First come named moves, each a turn or a mirror, each shown by rows before and after it. For each pair of rows after them, which moves, in which order, take the first row to the second? The first pair is done for you.
move W:
[-0.39 -0.66  2.12 -0.34 -1.09  1.51  0.48 -0.28 -2.47] => [-0.22 -0.62  1.98 -0.59 -1.26  1.51  0.25 -0.46 -2.65]
[ 0.65 -0.53  1.09 -0.95 -2.10 -0.11 -0.04 -1.12 -1.30] => [ 1.13 -0.46  1.45  1.12 -1.63  1.93 -0.25 -0.56 -1.03]
[-2.88  0.19 -0.64  1.70  0.80  0.44  0.88  0.71  0.26] => [-3.15  0.19 -0.90 -0.51  0.26 -1.56  0.89  0.08 -0.19]
[ 2.54  0.82  0.06 -2.51 -2.40  0.75  0.49 -0.99 -2.71] => [ 3.04  0.68  0.10  0.43 -1.38  3.10  0.74 -0.29 -2.16]
move N:
[-3.16 -0.67  0.52  0.67 -1.88  1.19  0.64 -0.40 -1.87] => [-1.05 -0.79  1.22  0.43 -2.32  2.76  0.72 -0.47 -1.64]
[-2.04 -0.39 -0.86  1.08 -0.79 -0.58  2.13 -0.46 -0.67] => [ 0.87 -0.01 -0.12  1.23 -1.51  1.77  1.85 -0.78 -0.17]
[-0.38  0.62 -0.37 -3.92 -0.75 -1.24  0.63 -0.11 -0.83] => [ 1.28  0.67 -0.12 -3.65 -1.23 -0.06  0.39 -0.47 -0.58]
move T:
[-1.52  2.11 -3.50 -0.55  2.46 -2.46 -1.04 -0.09  2.08] => [-1.20 -0.24 -1.24 -2.36 -3.95 -0.74  0.56 -1.26 -3.27]
[ 1.81 -0.09  1.03 -1.94 -0.29  2.46  0.08 -1.18 -0.92] => [ 0.54  0.47  0.11  0.95  2.17  3.17  0.24 -0.21  0.19]
[ 1.35 -0.33  0.28  0.97  0.06  1.27  0.05  1.95 -0.78] => [ 2.22  0.21  0.27 -0.33  0.87 -0.22 -0.72  1.89  0.52]
[-0.51  0.74  0.34 -3.97 -0.85 -3.17  0.72 -2.24  0.68] => [-3.77 -0.82  0.39  2.52 -1.11  1.42  2.41 -1.27 -1.54]
move E:
[-2.54 -0.78 -1.06  2.13 -1.36 -0.45  1.86  0.63 -0.91] => [ 2.39  0.98 -1.05  0.50  0.38 -0.42 -0.23  0.50  3.37]
[-1.59 -1.28 -0.83  1.05 -1.88  0.32  0.97 -0.79 -0.37] => [ 1.30 -0.18 -0.90  1.09  0.00  0.89 -0.31 -0.59  2.46]
[ 2.02 -0.29  0.72  0.08 -1.58  2.55  1.77 -0.13  0.30] => [ 0.78 -0.46  0.73  0.66 -1.84  2.70  1.96 -0.21 -0.05]
[-2.19 -0.88  0.42  2.49  0.01  0.56  1.30  0.27 -0.88] => [ 2.82  0.76  0.79 -0.53  0.80  0.15 -0.39 -0.04  2.32]
move J:
[-0.28 -0.14 -0.25  0.85  0.97  1.15 -1.89  0.44  0.66] => [-1.34 -0.28 -0.42 -0.02  1.19 -0.45 -1.92  0.16  0.56]
[ 1.49  0.24  0.64 -0.23  0.57 -1.11 -2.77  0.66  2.04] => [-1.91 -0.65  0.56 -0.73 -0.48 -2.79 -2.07  0.68 -0.34]
[ 3.32 -1.05  0.40 -2.65 -4.27  0.46  0.68 -0.27 -0.11] => [ 3.54 -0.16 -0.10 -3.42 -3.01 -1.09  0.09 -0.50  1.30]
[ 2.29  0.22  1.07 -0.26 -2.09  1.78  0.39 -1.05 -0.40] => [ 2.51  1.26  0.23 -1.80 -0.08 -0.74 -0.24 -0.92  1.67]
Now pairs of rows:
Each pair is 2 to 3 moves apart.
[ 6.01  0.49  0.29 -1.06  0.06  0.05 -0.29 -0.35  2.34] => [ 4.28 -0.44  0.42  3.73 -0.13  3.88  0.63  0.31  0.63] -> J, T, J
[ 2.98 -1.12  1.80  1.35  0.62  4.64  1.46 -0.21 -2.63] => [ 3.95  0.66  0.69  0.95  4.57  2.85 -0.24  0.11  1.32] -> E, T
[-3.11 -1.82  0.98  1.53 -1.55 -0.50  1.18  1.13 -2.58] => [ 1.04 -0.98  1.32  3.51 -0.20  2.88  0.21  1.63  0.00] -> T, J, J
[ 2.31  2.13 -0.36  2.98  3.12  0.78 -1.50  0.22  2.61] => [-4.40  0.14 -0.70  0.58 -0.25 -3.47  0.46 -0.80 -2.35] -> W, E
[ 0.82  1.43  1.05 -3.28 -3.29 -2.57 -0.39 -1.79 -1.29] => [ 4.34  2.39  1.45 -1.62 -1.65  0.43 -1.18 -1.48  1.46] -> J, E, E
